Rotation paths and how fast each direction turns (degrees a step)
Each turn is a multiple of 5 degrees from 10 to 175, or 0.
Each row of a path follows its step; steps can be skipped.
Path 1:
step 0: -7,0,12,27,-16,1,8,-14,13,-5,18,-7,21,-17,14,-11,9,11,-8,7,18,-36,17,19,-13,-8,10,15,-4,-11,-21,5,10,-2,2,14,-26,-7,-3,-18,10
step 1: 1,7,13,-7,6,18,19,1,16,2,28,-21,9,22,-8,-12,-1,-8,-3,-5,-23,-8,12,22,-20,-10,2,-5,-36,-30,0,0,14,-4,8,-10,-16,12,0,-7,15
step 3: -8,0,12,-14,14,-15,4,4,3,7,26,10,22,9,8,-9,-1,6,3,7,13,-3,11,-9,7,-38,0,49,-22,-5,18,8,-7,15,-9,-4,8,6,-7,-3,11
step 4: -19,24,9,12,-6,-3,-11,26,24,15,24,9,-8,12,-28,0,-36,-4,-5,10,-1,8,-12,-7,-1,-2,-11,25,-13,-13,-8,0,-10,13,7,15,0,2,3,18,11
step 5: 12,10,1,-7,-2,7,-5,-3,9,25,5,25,-3,-17,-23,4,19,-12,-8,-15,23,6,-34,-17,-5,-8,-7,13,-13,-12,-2,20,-9,14,4,5,4,4,26,-12,27
step 6: 7,34,-4,3,-21,-2,25,-22,15,32,-10,5,12,-27,4,4,-16,-18,-12,12,4,-3,9,-5,8,-1,-2,15,2,-11,-7,-9,-13,20,-10,-17,19,1,0,0,15
step 7: 26,17,12,-3,-15,-12,-17,-21,19,34,2,-1,2,-4,-24,-9,12,-25,-1,23,-10,-3,-1,4,4,-1,18,6,3,-11,-10,-6,-2,-28,-12,17,-13,-10,-5,8,14
step 8: 24,6,12,18,1,-13,8,20,16,32,-3,12,4,-4,3,0,18,4,-9,20,5,-1,18,17,-22,8,-10,-26,-2,-11,8,14,-7,-3,-25,-10,-14,-5,8,-23,16
step 9: 15,14,15,14,17,7,-3,-1,-9,12,9,-13,6,-19,24,-12,17,3,8,4,-19,8,23,-10,-23,9,4,15,-15,-12,-17,-15,-5,2,-34,-13,-17,7,16,20,9
-4,4,-4,-8,0,-4,-6,-2,-7,-1,-2,0,-4,5,-2,2,-8,1,3,-5,10,5,-2,2,-6,-2,-3,4,3,-5,1,-1,-2,4,0,1,3,0,-6,0,9
40
1,1,1,4,0,-3,-2,-7,-6,-1,2,12,0,5,-8,-5,5,0,-5,-4,-2,2,-3,7,2,7,-6,2,2,5,0,-4,4,-2,1,7,-4,3,1,2,0
135
Path 2:
step 0: 7,-19,4,-24,14,2,6,-31,-5,-2,-6,7,-7,20,-25,-15,16,12,13,6,9,-23,16,1,-1,-6,7,10,8,-16,-6,-14,-10,-17,7,0,-6,-2,-11,-3,-12
step 1: 4,10,11,-32,-20,-1,4,2,9,-15,-3,6,4,-2,-12,-6,13,-36,-12,-4,10,-16,-3,-1,4,-10,-22,-5,-2,3,-7,4,-32,-1,14,0,10,12,4,-7,-8
step 2: -11,1,-13,-7,0,19,31,-3,3,6,-18,-8,-2,6,4,-4,-20,-20,-23,2,-12,-15,-1,-7,11,-4,16,-17,1,10,6,-28,-8,-10,-17,-3,18,4,10,8,-6
step 3: -5,-2,-27,-14,-12,18,6,3,-11,-20,1,6,15,-26,23,-8,-27,9,1,17,2,11,-8,5,4,-11,-7,-19,-4,15,-9,1,0,11,9,7,10,-20,-7,-5,2
step 4: -9,1,-12,5,4,-21,-4,-4,11,16,11,-25,-5,-10,10,27,-15,11,-7,22,-8,2,7,2,1,9,-6,-15,-23,1,24,10,13,-7,13,9,9,-19,9,1,-14
step 5: 4,-28,6,-7,27,-4,5,1,-11,12,0,2,9,8,15,3,9,21,-2,12,10,11,10,19,4,34,-15,14,10,-17,7,1,0,-1,0,6,4,-20,-14,-16,3
step 6: 17,6,30,-7,-13,-36,-11,-17,5,13,4,15,7,2,5,-7,6,-7,7,-22,9,2,15,24,17,0,-10,2,-3,-10,15,3,-11,7,6,-3,4,-9,0,15,-9
step 8: 9,10,-2,0,-17,7,1,12,12,-21,-6,21,-10,-21,8,-1,-5,-6,-7,-12,-11,28,0,6,4,-7,2,14,18,33,-3,-17,8,16,-16,-1,1,3,0,17,5
step 9: 7,-9,-20,1,-11,2,-8,-2,7,10,13,-2,-16,-15,-8,12,-17,19,22,-4,-4,-1,-10,-9,-7,-4,38,-9,10,24,3,5,24,-4,5,1,0,1,21,-8,2
-3,0,4,1,-2,0,4,1,-1,0,-1,-4,6,3,7,3,-9,-5,-2,3,-4,2,6,3,1,6,3,-6,-8,-10,-1,4,2,6,1,1,-5,-5,-5,-3,4
40
-4,-3,1,0,-5,0,3,1,0,-1,-3,7,1,8,8,0,6,-6,-6,-10,6,-5,-3,1,1,-3,0,-4,0,-1,-5,-5,1,1,0,7,-6,1,6,4,-4
65
-3,-1,-6,-1,3,6,3,2,-4,-4,-1,8,3,-3,-6,-1,-2,-2,2,-1,10,4,0,-2,4,7,-8,6,1,-1,-7,3,-1,-2,1,6,0,-4,-3,-4,8
155
0,0,-1,1,1,2,-3,8,7,9,4,3,4,2,3,4,2,-6,9,-1,4,6,-1,-1,2,-2,7,6,6,0,7,0,5,8,0,1,-2,0,-2,3,2
20
-5,4,6,0,-6,2,4,1,3,12,1,0,-7,-3,2,2,-1,-1,-3,0,6,-1,-2,-9,3,1,-6,1,-3,-1,1,3,6,-5,-2,-7,1,2,4,-10,-1
135
Path 3:
step 0: 0,-11,8,2,-2,-11,-12,-21,-2,-9,-14,5,14,0,5,-11,-2,3,-1,0,-13,-21,-4,-5,21,-10,-11,13,5,-30,-4,19,-21,-2,0,-13,-18,19,11,10,8
step 1: -16,-6,-2,3,22,-6,3,3,11,1,2,-11,8,-10,-13,-22,18,6,15,-5,1,-15,-6,13,-1,-26,10,5,35,9,-10,-11,-5,2,-1,-12,-5,5,19,0,1
step 2: -9,9,15,-10,5,-3,-18,-4,15,-18,17,9,13,-23,-13,8,12,-17,-3,1,-10,1,1,-4,6,1,1,10,-2,-4,-12,12,-4,12,-29,-7,-30,12,6,5,6
step 3: 16,-18,-1,13,13,0,-10,-6,16,-11,-2,21,-2,0,8,-18,9,4,9,-12,3,8,-7,24,14,-1,9,17,17,1,-1,8,3,14,14,-18,-18,22,-6,-11,-2
step 4: 10,13,-11,7,8,-3,8,15,19,3,22,12,9,-13,-1,5,15,-12,-10,9,-14,-12,-7,-14,8,-13,2,16,24,-14,-4,-15,-24,9,4,-4,-10,6,-10,0,16
step 5: 19,10,2,-15,-2,-5,-20,-11,10,-16,24,-1,10,-3,-10,1,16,14,11,7,4,2,-5,28,-1,2,31,-3,7,4,-4,-11,-11,-2,-10,-3,-6,14,-16,-15,-5
step 6: 11,16,8,12,3,-2,14,-6,-3,-29,-2,23,4,11,-8,6,9,4,-25,-10,0,4,-8,0,26,11,8,16,5,1,-8,0,-23,14,-1,-4,8,17,2,-1,15
step 7: 3,11,-14,11,7,3,5,2,18,-1,15,-18,5,2,-8,6,1,16,-9,0,8,-4,5,14,-1,-22,17,-16,15,-1,2,21,-25,18,15,-20,7,9,-20,-5,2
step 9: 12,22,5,11,1,23,12,4,-2,-25,16,10,7,11,6,-15,1,13,-16,-3,25,-7,14,25,-9,9,-2,1,7,3,-3,21,2,2,1,-16,-5,1,-7,3,-7
-2,-1,-1,1,3,1,-2,5,13,1,0,4,-2,3,-1,5,-2,2,0,-1,-1,7,8,0,-1,1,-6,-1,2,9,2,1,4,1,2,-3,-6,2,-1,12,-2
65
-1,7,5,-2,1,0,0,-5,-1,4,6,-8,-2,-7,-5,5,0,-2,3,8,0,4,-1,-5,-9,-4,8,2,2,4,-3,-5,5,-5,4,1,-3,3,1,3,4
115
-8,-3,-2,-8,4,-1,-2,-1,5,6,10,-2,2,-6,4,-3,2,8,0,-1,-1,1,-2,-1,3,0,-3,4,-1,2,-2,-1,-3,0,-2,-2,9,-10,-6,0,5
115
3,-2,-1,2,8,5,-2,-5,-2,0,0,5,0,6,-5,-8,-5,-2,-6,1,0,1,-5,-6,-1,-6,-2,3,-3,-1,2,3,-1,-3,13,-7,3,1,-1,1,3
115
Path 4:
step 0: 9,-12,-15,-27,-10,5,18,6,-19,-12,-37,2,-3,-12,-7,-2,-5,2,23,6,-8,10,11,4,-15,0,-1,27,-20,9,2,1,-5,4,1,-3,1,13,0,-6,9
step 2: 3,-7,8,-1,-1,4,18,7,-23,-5,5,-16,-8,-9,-10,-8,13,-11,-7,11,3,1,-10,6,26,-29,-6,-24,0,-22,15,21,-7,3,3,-13,0,13,20,-3,-13
step 3: -9,-6,-20,-11,-13,0,-8,2,-27,-2,-11,33,3,12,9,17,13,15,-7,4,-13,11,15,1,-10,-13,24,-2,13,0,-9,-2,-13,8,15,-4,12,1,-3,1,-23
step 4: 7,17,-16,-3,14,-2,21,-12,-1,-8,-21,8,-2,2,8,-1,3,4,23,-2,24,-8,-33,-4,-7,-3,11,20,-3,-8,1,-13,2,14,-12,-17,2,-6,14,-25,2
step 5: -1,-14,11,-8,-26,-11,24,8,-15,10,-14,-1,17,-29,-8,1,-10,5,-3,15,8,-9,8,17,8,-4,4,13,-11,-6,14,-4,10,1,2,4,11,29,-10,-2,17
step 6: -3,1,-4,-9,-7,-2,16,8,-7,-11,4,16,-22,6,-4,4,2,-11,0,0,10,16,22,14,12,3,4,-24,-11,0,17,2,-31,0,-32,9,9,-9,7,-4,-19
step 7: -4,-5,-8,12,-7,3,-14,11,-25,-9,-26,-5,-13,5,1,-17,6,1,2,1,5,12,-25,11,9,-16,2,-3,2,-9,-10,-5,12,2,15,-14,9,7,30,8,-25
step 8: -11,8,-10,-8,1,-14,28,-3,-23,-1,7,9,10,1,7,11,8,17,-8,-5,-10,-14,5,-16,-22,-28,17,9,-3,0,10,2,4,-5,10,-8,13,8,3,-32,-6
step 9: 20,-2,-21,-22,-8,10,28,-3,6,5,-18,21,8,10,-9,2,7,-7,15,8,15,7,-8,3,10,-1,3,4,-2,-28,13,-9,-11,15,-9,-8,8,2,-4,12,22
2,3,-2,-1,1,2,-3,2,-8,-4,3,-5,0,-2,-3,3,7,2,-2,8,5,3,3,-2,-5,12,-1,4,1,-1,-1,-4,1,-1,8,-2,1,-7,5,-2,-8
90
-5,11,-3,0,-7,0,-5,-1,0,-7,-5,4,-4,4,5,-1,1,-6,3,1,5,-1,2,-6,-5,1,-3,-3,-3,-6,-2,0,2,8,-2,7,-4,1,-2,7,0
125
-3,5,-2,3,1,1,-2,0,2,-4,6,-2,-1,5,-3,11,4,1,3,-8,5,4,1,-1,4,0,-6,1,6,2,3,-4,-3,0,-4,3,3,9,0,-11,1
155
0,1,-5,5,-3,7,4,-3,-7,-6,-5,0,-3,-2,3,4,-3,-2,-3,-2,-4,5,-9,3,-1,4,-1,-4,5,10,-2,-4,-3,-3,-1,2,1,-6,-2,2,7
115
8,-1,2,1,0,-1,-2,3,-1,-3,-2,5,5,2,5,2,0,-4,3,-6,-3,-4,-1,3,-10,-6,-3,-9,9,-3,-2,-2,4,-3,3,-5,-3,-1,-1,-4,-9
80
Path 5:
step 0: -13,3,27,-15,-2,-12,-2,-2,12,-1,-3,15,11,-8,23,8,-21,8,6,-14,-10,-9,-2,18,5,6,-10,4,-16,-3,-4,25,-16,0,-24,19,-33,-11,6,-5,-7
step 2: -8,-6,-24,-12,-12,-2,-19,-7,-7,-10,-14,10,-11,15,-13,-27,-16,9,-2,3,-10,-19,8,9,22,2,-11,-18,15,-2,11,13,18,23,-11,-19,-4,-6,11,-15,-16
step 3: -5,3,8,-2,-28,-11,-24,-20,-13,-17,-12,15,-4,-7,-14,10,-10,11,1,-2,9,-6,-31,-24,3,-25,22,4,-4,9,-2,6,8,2,-5,2,-3,-6,13,10,25
step 4: -10,-1,11,4,2,-8,1,6,-1,-2,-6,9,-8,-1,-26,10,13,-2,-15,-14,-8,-29,-8,2,20,4,-5,27,14,-19,3,23,-27,-8,21,8,-14,-22,-11,-13,5
step 5: -22,4,-4,2,-26,0,-10,16,-15,-3,7,-15,-15,-7,-19,-12,-5,-9,-8,-5,10,10,18,1,1,-10,-28,-6,-19,11,22,-9,-13,-15,16,15,5,5,12,-20,20
step 6: -9,3,3,13,0,30,-26,1,-22,5,12,-13,-15,2,-13,-12,-11,-1,-22,24,3,-14,5,17,0,0,13,14,6,5,-2,5,-10,-10,-37,-19,-1,-5,2,2,-2
step 7: -4,-4,10,12,8,2,16,-13,-12,-6,9,1,3,-3,-8,8,-24,-7,2,5,-22,16,-16,24,9,-37,-8,16,-1,-1,-16,-8,24,-12,-7,16,-3,-21,1,-2,19
step 8: -10,-10,9,-8,14,7,4,15,1,17,-6,-17,-7,-2,-39,-4,-6,7,2,-27,-8,8,9,-1,-1,-2,3,12,6,-8,5,4,4,5,-11,37,-18,8,-20,23,-15
step 9: -20,7,-17,-1,-2,6,-36,-1,-7,5,-2,-3,-18,-27,6,4,-5,-4,13,3,-8,1,-9,30,-3,-2,-22,0,-4,11,-4,-21,7,10,23,4,-12,21,-13,8,-17
2,-2,7,-3,2,-4,-6,4,-1,0,-1,-6,-3,7,-1,-3,4,-1,-2,6,8,9,-6,-10,2,1,0,4,6,2,1,-1,-4,2,-6,3,1,2,-5,5,1
155
3,-2,4,6,3,-6,-2,1,-6,-2,8,8,6,-1,-1,1,2,-1,6,-1,2,3,1,0,-7,3,1,11,-1,2,-9,4,1,3,1,-1,-3,-10,1,-3,0
110
-3,0,-1,-2,-1,-1,5,2,5,-7,-1,5,-5,5,5,0,-1,-3,-4,8,-4,6,-4,4,5,-1,-9,4,3,2,0,2,6,1,5,-1,0,0,-6,-11,-4
145
Path 6:
step 0: -9,15,14,20,11,-24,-4,-17,16,-2,-11,3,-6,-3,-3,12,1,6,-1,-17,-13,-17,3,0,9,-5,-1,-6,3,-9,-18,-30,-2,-12,-5,-8,18,12,30,-24,18
step 1: -16,-10,-1,14,-13,4,18,12,1,-6,-17,5,-7,18,13,3,-13,-13,3,-17,3,-18,-1,0,29,18,-1,-17,-20,-22,-7,-9,-5,-12,-16,-19,-1,-4,26,-16,3
step 2: 10,0,17,10,-3,-22,10,-12,2,12,13,25,-17,-4,-2,-3,21,-4,4,-23,16,-18,5,-11,13,1,1,-9,2,-8,6,5,-4,-20,-7,-31,10,7,30,-6,15
step 4: -2,13,25,-3,10,-18,6,12,14,18,-4,12,-5,1,-2,-7,-6,-1,1,6,-5,-8,1,-21,21,-10,0,-24,-15,-11,-18,-8,1,-28,-7,0,-8,13,40,-8,3
step 5: -9,-1,8,11,-16,-5,11,20,-20,23,1,14,-12,-9,-11,24,-1,-8,18,-1,-10,-16,22,0,36,15,-5,-7,-6,1,-6,-4,3,-1,-12,-13,1,-10,25,0,8
step 6: -2,13,13,21,-14,-22,4,3,2,21,3,20,1,-14,7,-5,8,-4,6,8,2,-45,-9,-10,-3,-10,2,-12,16,-10,0,-20,1,-10,-10,-10,-16,-6,19,-8,11
step 7: -25,29,11,15,-2,5,16,-4,-22,-4,-18,-4,0,-10,-14,-1,1,10,-1,-4,-6,-23,8,-4,24,-3,-2,-16,-1,-10,-22,-16,6,-19,3,-19,6,-14,22,5,-11
step 8: 3,21,10,-3,-12,-8,25,13,4,-3,-6,20,1,-9,-12,-17,-3,-5,37,-16,4,-19,0,-22,21,2,-7,-8,-2,-14,1,-5,-4,-3,-8,1,-12,-1,22,-28,-3
step 9: -12,4,10,7,-22,-16,12,7,-15,-8,3,1,-10,1,-17,18,24,-4,20,6,21,-15,21,5,12,-27,1,-25,3,1,-8,-10,-8,-3,-10,-19,8,-12,18,-12,5
-5,3,7,-1,2,4,1,-4,3,-6,0,-1,2,-4,-4,-4,-3,5,2,-3,-11,8,-1,-5,1,-5,-7,6,-1,-7,-7,-5,2,-1,-1,5,-1,3,1,3,0
95
3,-1,5,-1,1,0,-7,4,-3,8,1,2,-5,4,2,12,-9,9,4,5,1,0,2,1,-1,-4,-3,-4,-2,0,0,-2,1,3,5,6,-3,3,1,4,7
60
-3,-5,1,-4,0,0,-6,4,-10,-1,5,-2,-7,4,1,-4,3,-3,4,-6,1,6,-1,-2,5,4,-2,0,-2,4,2,-8,-2,-2,-8,2,-9,2,-2,-6,2
100
Path 7:
step 0: 0,-2,-9,9,-22,2,7,16,-12,13,13,-17,-2,-15,-14,2,8,19,15,-2,-4,-3,16,14,-5,-24,4,-24,-5,-18,-5,-19,-6,9,2,-17,-6,5,-25,8,-8
step 1: -3,9,-10,13,0,-3,-12,11,12,10,12,-14,5,-3,10,7,-24,24,4,21,-14,10,27,-14,2,-16,0,-16,0,13,7,-5,-9,-1,-11,14,26,7,13,-1,9
step 2: -1,19,6,9,5,-10,10,1,16,-14,2,-9,4,-17,22,-17,9,23,2,-17,2,6,33,16,11,14,16,2,-18,-12,11,-2,12,-13,1,3,10,-3,-9,13,7
step 3: 16,1,9,2,11,-19,-8,-9,6,-6,-9,-10,3,-12,-20,-3,-21,9,-22,4,4,12,15,2,-22,0,-20,-12,-4,-10,7,-1,-3,9,23,-12,15,-4,-22,12,20
step 4: 4,0,-5,1,6,-13,7,-15,-5,-5,3,2,2,-32,4,0,-1,6,-9,-13,-9,-8,23,-2,-16,-24,8,-19,-3,-4,8,-7,-22,-12,8,-28,-5,10,16,-11,-22
step 5: -17,-12,-10,4,15,3,-8,14,-6,-3,4,-21,-16,-24,6,-23,7,2,8,26,6,6,9,-6,3,-5,7,-30,-17,-9,0,7,-13,4,5,1,14,7,-11,-21,10
step 6: 0,-9,-2,2,14,-22,28,-7,16,-1,24,-1,16,-14,13,-4,2,2,1,26,2,-15,30,3,3,10,-1,-16,2,1,2,-7,2,15,-2,13,-6,8,2,22,8
step 7: 22,15,4,-3,-24,-18,-10,-8,-5,-16,1,1,12,-8,4,-29,-5,26,-2,11,16,-21,4,-1,1,-2,11,-14,-7,11,-18,-9,0,-7,19,-8,11,-1,-12,2,14
step 8: 15,-5,10,3,12,-19,-15,19,21,-2,11,2,11,-4,2,-21,14,-3,-19,9,-12,0,13,11,-22,-13,-13,-6,-3,4,-2,-16,-7,-3,3,-10,22,-10,-1,-5,-29
-1,1,-1,-4,-7,-5,-3,5,-4,4,8,2,6,0,-5,-5,2,4,4,3,-10,-2,1,-3,2,2,0,1,-4,4,-7,-8,4,-1,-6,7,-1,0,-3,3,0
55
-6,3,5,5,11,-5,-1,0,1,0,-2,-2,-1,-3,-2,4,7,1,7,0,-2,0,2,-3,10,-5,-2,4,2,1,-6,6,1,2,-2,4,8,3,1,-5,-2
95
-4,9,-4,-1,2,1,-5,-2,-6,-6,-3,2,2,5,8,-4,4,5,3,-3,0,-4,-4,-1,6,0,3,-2,-2,-6,4,-4,4,-3,1,-7,-6,5,-6,-4,0
145
2,-1,0,-4,-1,3,6,0,-3,1,7,5,-10,-7,4,1,-4,-7,6,3,-6,4,-3,-1,7,-4,0,-9,4,2,1,1,3,1,6,1,-1,4,-5,1,-2
65
4,0,2,-3,-9,-2,-7,1,-9,-3,-3,-2,-5,2,0,1,5,0,-3,5,0,4,-1,-2,-3,-2,1,-2,1,-4,2,6,2,9,-1,2,8,1,-1,-5,11
160
Path 8:
step 0: 7,-11,-6,-7,-6,1,6,14,17,11,-21,5,8,-22,4,11,-8,5,0,3,13,-17,-14,-8,-24,16,-13,34,1,-2,7,-11,6,-4,-2,5,-21,-7,8,15,-28
step 1: 2,7,-11,6,-24,8,-8,32,-10,-2,-12,-8,9,28,-6,5,15,-4,19,22,-8,-11,-2,-22,-12,11,13,10,3,2,-14,-14,3,-17,-21,12,-2,-14,-2,7,-2
step 2: 4,-13,-23,8,-11,-29,-19,-6,21,-18,9,-5,-5,14,0,15,-3,-10,12,-7,-8,6,-2,-9,5,4,30,1,7,14,-30,10,14,11,-9,-9,11,-1,-5,7,-14
step 3: -15,-23,4,-14,23,-17,-3,-4,-7,-18,22,7,-21,12,-10,-3,0,0,-2,7,-20,-2,6,-8,-8,6,-17,6,15,7,0,5,29,19,-1,-5,-20,-6,-14,-12,-16
step 5: -1,31,10,-9,-16,-19,-37,-18,-10,5,10,1,-5,1,-3,6,12,-1,-10,-11,11,6,14,13,29,-9,-11,-10,13,-9,4,-4,-12,-8,5,0,5,11,-24,6,0
step 6: 1,2,5,20,0,-14,4,-13,4,-1,14,-1,15,-11,11,-3,-13,-13,2,-11,-17,-12,-4,36,15,13,-22,-6,-3,-2,14,19,-15,-17,5,-2,-22,7,-11,-19,15
step 7: -18,-11,0,21,-1,35,3,0,-17,9,6,5,-13,-4,1,-8,-8,-7,3,-22,-2,-8,-1,5,5,-18,10,9,-8,5,38,10,-12,-2,-2,7,-6,-5,7,4,32
step 8: -2,-2,-9,26,-6,13,0,-8,-6,32,-5,-12,6,-28,-3,-21,7,-6,-4,-11,9,9,19,-12,3,-14,-7,14,-23,6,-7,2,-2,-2,16,-6,20,12,18,8,-13
step 9: 22,1,-3,-4,-13,-3,15,7,-12,16,10,-8,16,-18,-9,-3,-5,-2,-2,19,-13,1,-20,-3,-28,7,-11,-6,8,17,17,12,-7,-7,18,14,32,1,11,3,-17
0,-9,4,-11,-2,3,1,7,0,-2,-1,-4,2,-1,-6,-2,-8,0,-2,0,1,1,-1,7,-1,2,-1,9,-2,1,6,5,1,1,-7,-4,-1,6,-4,-6,1
110
-4,-7,9,-2,2,2,-6,-4,2,-4,1,-2,-2,5,1,-3,4,4,4,2,2,-6,-2,-3,1,7,-1,-5,-1,3,-6,5,-6,4,-1,2,-2,7,-8,8,-2
35
-6,-2,-6,6,-9,-2,0,-1,2,-2,-6,-4,0,3,6,-1,-5,-6,14,0,0,-3,-3,-1,5,-2,-1,2,-6,0,5,-3,1,-4,-5,2,-6,1,-3,0,3
65
3,-2,-1,7,2,-2,0,1,15,2,-3,4,5,-3,4,-4,-5,2,-1,-5,1,0,0,3,-3,2,4,-2,-3,-2,-8,3,-2,-4,-1,-9,-3,5,4,-2,-3
170
6,4,-1,4,2,-6,-2,3,1,-6,-1,-3,5,2,-2,8,4,-6,-6,3,4,-5,-2,-3,4,5,1,2,3,-4,3,7,-10,-7,-6,1,1,-2,-2,-1,3
80
